Named moves (each a turn or a mirror), then the moves between two rows, first move first; the first pair answered
move k457:
[-15  31   8  -5   3 -24  22  24 -11   6 -10  -4  -6   1]  ->  [ -6  28  19   5  -4 -15  20  19 -28  11  -1   1   3   4]
[  6  12  16   5 -24  12 -19  -3   0  11 -20  10  20   5]  ->  [ -8  17  -1  -5 -14  -5 -22  -3  26   6 -32   7  12  -3]
[-35 -18 -35 -20  18  -2   3   5  22 -13 -19  13  -2 -11]  ->  [ 14 -22   4   7 -13  34  -5  -2 -40   4  16  26  19  15]
move k671:
[-19  -3  -6 -13  -1 -12   3   6  -2  -4 -17  14   2  -4]  ->  [-14   0  -1 -13  -3  -4  14   7 -14   1  -2  10   3  -8]
[  0   1 -19 -21 -12  33  43  -8  13  11 -31 -26  18  -7]  ->  [  0   4 -25 -20  -8  25  29 -11  24   6 -41 -23  12  -8]
[ -2   5   7  18  -1   9   5 -10  14  -1  28   2  -8  -1]  ->  [  8  -3  -7  19   1   6 -21  -7   9 -12  -6  10  -6  17]
[-21   7 -13 -21  17 -11  21   0  30  -4 -20  -9   6 -26]  ->  [ -4  -5 -22 -25   8   4   1  -5 -15  -9 -46   7  21  -5]
move k838:
[ 10 -19 -10  45  10   5 -33  -6  22 -16  -5 -14 -16  41]  ->  [-23  -6  -2  21  22  -1  29   4  25  -5  47 -35 -13  -6]
[ -2   9  29   1 -22  -2 -17  -9  -5  21 -21 -16   4  -2]  ->  [ -1  -7   1  12  -2  25 -14 -19  13   8 -26 -22   7  -2]
[ 39 -14 -12   4 -15  33 -16 -15 -18   8 -40  10  13  19]  ->  [  7 -15 -20  -8   5  47  44 -15  -7  13   7 -14  12 -23]
move k597:
[  5 -19 -38  12   0  21 -10 -14  31 -10 -18   3  -6   6]  ->  [  2 -23 -41  -1  -4  13 -23  -6 -11 -12 -29  19   1  15]
[ -2 -24   4  35   3  17 -30 -13 -15 -38  42  14 -22  18]  ->  [ -2 -23   5  37   8  19 -26 -11 -12 -33  41  12 -21  17]
[-14   2  -3  -8   5 -12  12   7  -8   6   8   1  -6 -10]  ->  [-15   3   1  -8   2 -12  12   6   2   8  13  -2  -7  -9]
move k692:
[-10   3 -10  -7   7 -14 -23   0  26 -20 -28 -10   1  15]  ->  [-14 -15 -22  -1  16   4 -23  -4  -5 -31 -16   4   4  19]
[ -5   0 -13  -2  11  27   6 -15  19  12   4 -16  -2   8]  ->  [  4   4  -3  -6   3  16  -9 -16  24  14 -13 -14  -3  15]
[-18   8  22 -23  -7 -38   6  -6   1   6  11   5  10  12]  ->  [-13  -1  20 -19 -11 -37 -11  -6 -15   2   4  14   8  25]
Pairs:
Between the rows of a pair lie 2 to 3 moves.
[ -2  -6  -2  -4  -7   5  -3   9 -52   4 -11  24  10   0]  ->  [-24  -1 -35 -14  13   2  23   6  12  -1 -20  -5   2 -25]	k838, k457, k692
[-24 -22 -39  -9  26  16  -3   7 -31 -18   5  -1   6 -24]  ->  [ -4  21  11  -6  -1  -7  29   5  23  16  21 -36   1 -42]	k671, k457, k692
[ -7 -24 -17  -1  15  12 -11  -6  -4 -12  18   4 -17  -5]  ->  [ 11 -12  14  -3 -11  14  -4  -8 -27   2  27   4  -7   0]	k692, k457, k597
[ 20   6  44  12  -8  -1 -18  -2 -23 -12  26  21   8  13]  ->  [ 33   7  33  20 -11  -2 -28  -9  16 -11  -2  14   6  25]	k692, k692, k838
[  3  -7  14 -10 -11   7  23  -8 -39   9  29   6   9  -5]  ->  [ 15 -26  -7   3  -9  22   1 -14 -37  -4  13  11  11  12]	k692, k838, k692
[-14  -9   5  -5  11  -8  -3   8 -43  -5  19  20   3   1]  ->  [ -3 -21 -34   9  21  21  -1  -5  12 -18  -6  -1  -1   7]	k692, k838, k838
[ -9  15  -4 -17   1 -22  24  -4  27  14 -35 -19   9   0]  ->  [ -5  24  27  -8  -9 -23  28  -2  17  22  -8 -13   6  -4]	k597, k457, k671
[  9   8  19   0 -11 -12   2   0 -25   5  14   7  -5  -3]  ->  [-17  -3 -16  -9  13  -9  21  -1   8  -7   8  -8 -13 -16]	k838, k457, k838
[ 22 -16  19  21  -9   3 -10   3 -13   8   1   7  11   8]  ->  [ -3  -1   1   4   7 -19 -13   9  29   1 -21  -4  -2  -9]	k692, k457, k692
[-19  -2 -19 -18   6  -1  12   4 -27  -1  -8   5   5  -8]  ->  [ -3   2  -9  10   7  13  31  -9  20   4  11 -15  -1 -14]	k457, k597
[ -2 -14 -31  18  16  20   7 -14  50 -14   3 -19   1  -7]  ->  [ 12 -11  -1  -7 -12  11 -11  -1 -62   5  -2  22  22  14]	k457, k692, k597
